[[ 56 -14  41   0 -28   8]
 [ 19   0  -2   2  -3 -14]
 [ 28 -16   7   1 -13  -6]
 [ 28  -5  -2  15 -15  -8]
 [ 12 -12 -10  -7   0 -11]
 [ 24 -43   5 -14  -8  -6]
 [ 22  -7   4   0  -4  -8]
 [  1  -6 -58   1  -4 -16]
 [ 25 -10   1  -1 -10  -7]
 [ 20   0  -5   6  -2 -13]
 [ 15  -4   5  -1   5 -13]]
=>
[[ 56  19  28  28  12  24  22   1  25  20  15]
 [-14   0 -16  -5 -12 -43  -7  -6 -10   0  -4]
 [ 41  -2   7  -2 -10   5   4 -58   1  -5   5]
 [  0   2   1  15  -7 -14   0   1  -1   6  -1]
 [-28  -3 -13 -15   0  -8  -4  -4 -10  -2   5]
 [  8 -14  -6  -8 -11  -6  -8 -16  -7 -13 -13]]

[[-41  36  14   4  -5  14  19]
 [-33 -34 -66 -17  -7  69   9]
 [-25  53 -46 -22  31 -10  36]
 [-26  13 -64   4  67  -9   6]]
=>
[[-41 -33 -25 -26]
 [ 36 -34  53  13]
 [ 14 -66 -46 -64]
 [  4 -17 -22   4]
 [ -5  -7  31  67]
 [ 14  69 -10  -9]
 [ 19   9  36   6]]

[[-49 -50]
 [ -7 -31]
 [-61 -37]
 [ -6   0]
 [-10 -44]]
=>
[[-49  -7 -61  -6 -10]
 [-50 -31 -37   0 -44]]

[[  6   1  14   9  18   9  19  27  22  49  56  18]
 [  2 -17   9  -6  -2 -24   0   1  -8 -26 -20  -3]
 [ 19  11  15  30  14  -4  33  15  40  16  11  22]]
=>
[[  6   2  19]
 [  1 -17  11]
 [ 14   9  15]
 [  9  -6  30]
 [ 18  -2  14]
 [  9 -24  -4]
 [ 19   0  33]
 [ 27   1  15]
 [ 22  -8  40]
 [ 49 -26  16]
 [ 56 -20  11]
 [ 18  -3  22]]

[[ 45 -35  12 -61 -17 -23]
 [ 49 -36  32  55 -11 -10]
 [ 43  43  10 -64 -61 -61]
 [ 40 -57  55  51  63  -5]
 [ 24  11   3  64  49 -39]
 [-12 -49 -51  11  60   3]
 [  5  -7  -7 -42  -5  60]
 [  8  61  45 -63  65 -21]
 [-41 -26 -44  -4 -59 -62]
 [ -4  34  40  56  56 -24]]
=>
[[ 45  49  43  40  24 -12   5   8 -41  -4]
 [-35 -36  43 -57  11 -49  -7  61 -26  34]
 [ 12  32  10  55   3 -51  -7  45 -44  40]
 [-61  55 -64  51  64  11 -42 -63  -4  56]
 [-17 -11 -61  63  49  60  -5  65 -59  56]
 [-23 -10 -61  -5 -39   3  60 -21 -62 -24]]

[[ 57 -36 -64 -36]
 [ -3 -53  37  52]
 [ 44 -48 -39  67]]
=>
[[ 57  -3  44]
 [-36 -53 -48]
 [-64  37 -39]
 [-36  52  67]]

[[-24  26 -19 -78 -27   3]
 [-44  29 -32 -76 -34  17]
 [-14  20 -14 -74 -16   5]
 [  0  -7  -9 -64  31  21]
 [-25  23 -11 -74 -31   9]
 [-46  28 -26 -52 -29  31]
 [  0  -4  -3 -72  30  23]
 [ -1  -5   5 -65  17   3]
 [-16  26 -16 -75 -16   4]
 [  1  -5  -3 -70  30  25]
 [-38  -2 -11 -52  10  19]
 [-21  14 -14 -70  -6  11]]
=>
[[-24 -44 -14   0 -25 -46   0  -1 -16   1 -38 -21]
 [ 26  29  20  -7  23  28  -4  -5  26  -5  -2  14]
 [-19 -32 -14  -9 -11 -26  -3   5 -16  -3 -11 -14]
 [-78 -76 -74 -64 -74 -52 -72 -65 -75 -70 -52 -70]
 [-27 -34 -16  31 -31 -29  30  17 -16  30  10  -6]
 [  3  17   5  21   9  31  23   3   4  25  19  11]]

[[  6   4  -6 -23 -20  -4  -7  -1  -4   0   3   3   0   3 -24  -2]
 [-29  -6  -2  39 -56   4 -75   8   8   6 -14 -19   8  -1 -10 -52]
 [ -2  -1   1  33  12   6   0  -3   6   1   5  -1   3   0  27  13]]
=>
[[  6 -29  -2]
 [  4  -6  -1]
 [ -6  -2   1]
 [-23  39  33]
 [-20 -56  12]
 [ -4   4   6]
 [ -7 -75   0]
 [ -1   8  -3]
 [ -4   8   6]
 [  0   6   1]
 [  3 -14   5]
 [  3 -19  -1]
 [  0   8   3]
 [  3  -1   0]
 [-24 -10  27]
 [ -2 -52  13]]

[[ 74  72 -70  61  10  -9]
 [ 11   8   0  12  59 -67]]
=>
[[ 74  11]
 [ 72   8]
 [-70   0]
 [ 61  12]
 [ 10  59]
 [ -9 -67]]
---
[[ 24 -65  -3 -18 -21]
 [ 44 -47  23  55  -4]]
=>
[[ 44 -47  23  55  -4]
 [ 24 -65  -3 -18 -21]]

[[30  4 57  5 17]
 [18  2 57  4 19]
 [36  4 57  5 10]
 [17  2 57 14 14]
 [37  4 57 16 10]
 [71  3 57 17 21]
 [46  3 57 11 12]
 [61  1 57 14 16]]
=>
[[71  3 57 17 21]
 [61  1 57 14 16]
 [46  3 57 11 12]
 [37  4 57 16 10]
 [36  4 57  5 10]
 [30  4 57  5 17]
 [18  2 57  4 19]
 [17  2 57 14 14]]

[[  1   7  -9   1  -4]
 [ 14  36  49  10  46]
 [-11 -36 -50  -5 -43]
 [ -4 -22 -12  -4 -10]
 [ 10  61  39  17  37]]
=>
[[ 14  36  49  10  46]
 [ 10  61  39  17  37]
 [  1   7  -9   1  -4]
 [ -4 -22 -12  -4 -10]
 [-11 -36 -50  -5 -43]]

[[-64 -24 -19 -51  -3 -15 -28 -78 -10]
 [ 37 -11  -5 -19  -3 -50  19  34   7]
 [-51   4  16 -46  49 -13 -30 -49 -55]
 [ -6 -51 -55 -28 -40 -32  27 -31  26]
 [-45   6   7 -27  54   2 -16 -42 -64]
 [ 50  -6 -30  22 -44 -18  21  43  49]
 [  5  25 -18  44 -15  38 -13   7  17]
 [ 28  37  25  12  24  -9 -16  43 -10]
 [ -1  32  -7  40   3  40 -18   5  -1]]
=>
[[ 50  -6 -30  22 -44 -18  21  43  49]
 [ 37 -11  -5 -19  -3 -50  19  34   7]
 [ 28  37  25  12  24  -9 -16  43 -10]
 [  5  25 -18  44 -15  38 -13   7  17]
 [ -1  32  -7  40   3  40 -18   5  -1]
 [ -6 -51 -55 -28 -40 -32  27 -31  26]
 [-45   6   7 -27  54   2 -16 -42 -64]
 [-51   4  16 -46  49 -13 -30 -49 -55]
 [-64 -24 -19 -51  -3 -15 -28 -78 -10]]

[[ 16  -4   3   5 -24   5  -1   4]
 [  2   4   6   5 -14  -2  -4   2]
 [-12 -31   2  27 -76  15 -18  54]
 [ 30   4   2   4 -37  17  -5  11]
 [ 24 -15   3  20 -64   5  -4  11]
 [ 23 -13   0   7 -46  20  -2  23]
 [ 19  -5  -2   3 -25  12   0   9]
 [ 18 -19   0  18 -59  13  -7  25]
 [  8 -16   0  12 -48  17  -7  32]
 [ 10 -12   4  19 -54   6  -7  21]
 [ -7   3   3   3  -2  -8  -3  -4]
 [  3 -22   4  21 -71  16 -13  43]]
=>
[[ 30   4   2   4 -37  17  -5  11]
 [ 24 -15   3  20 -64   5  -4  11]
 [ 23 -13   0   7 -46  20  -2  23]
 [ 19  -5  -2   3 -25  12   0   9]
 [ 18 -19   0  18 -59  13  -7  25]
 [ 16  -4   3   5 -24   5  -1   4]
 [ 10 -12   4  19 -54   6  -7  21]
 [  8 -16   0  12 -48  17  -7  32]
 [  3 -22   4  21 -71  16 -13  43]
 [  2   4   6   5 -14  -2  -4   2]
 [ -7   3   3   3  -2  -8  -3  -4]
 [-12 -31   2  27 -76  15 -18  54]]

[[-10   8]
 [ 59  10]]
=>
[[ 59  10]
 [-10   8]]

[[ 63  56]
 [ 26 -48]
 [-68  39]
 [  6  -8]
 [ 24  42]
 [ 30  75]
 [ 48 -29]
 [ 70 -24]
 [ 44  21]
 [-36 -52]
 [ 36   4]]
=>
[[ 70 -24]
 [ 63  56]
 [ 48 -29]
 [ 44  21]
 [ 36   4]
 [ 30  75]
 [ 26 -48]
 [ 24  42]
 [  6  -8]
 [-36 -52]
 [-68  39]]
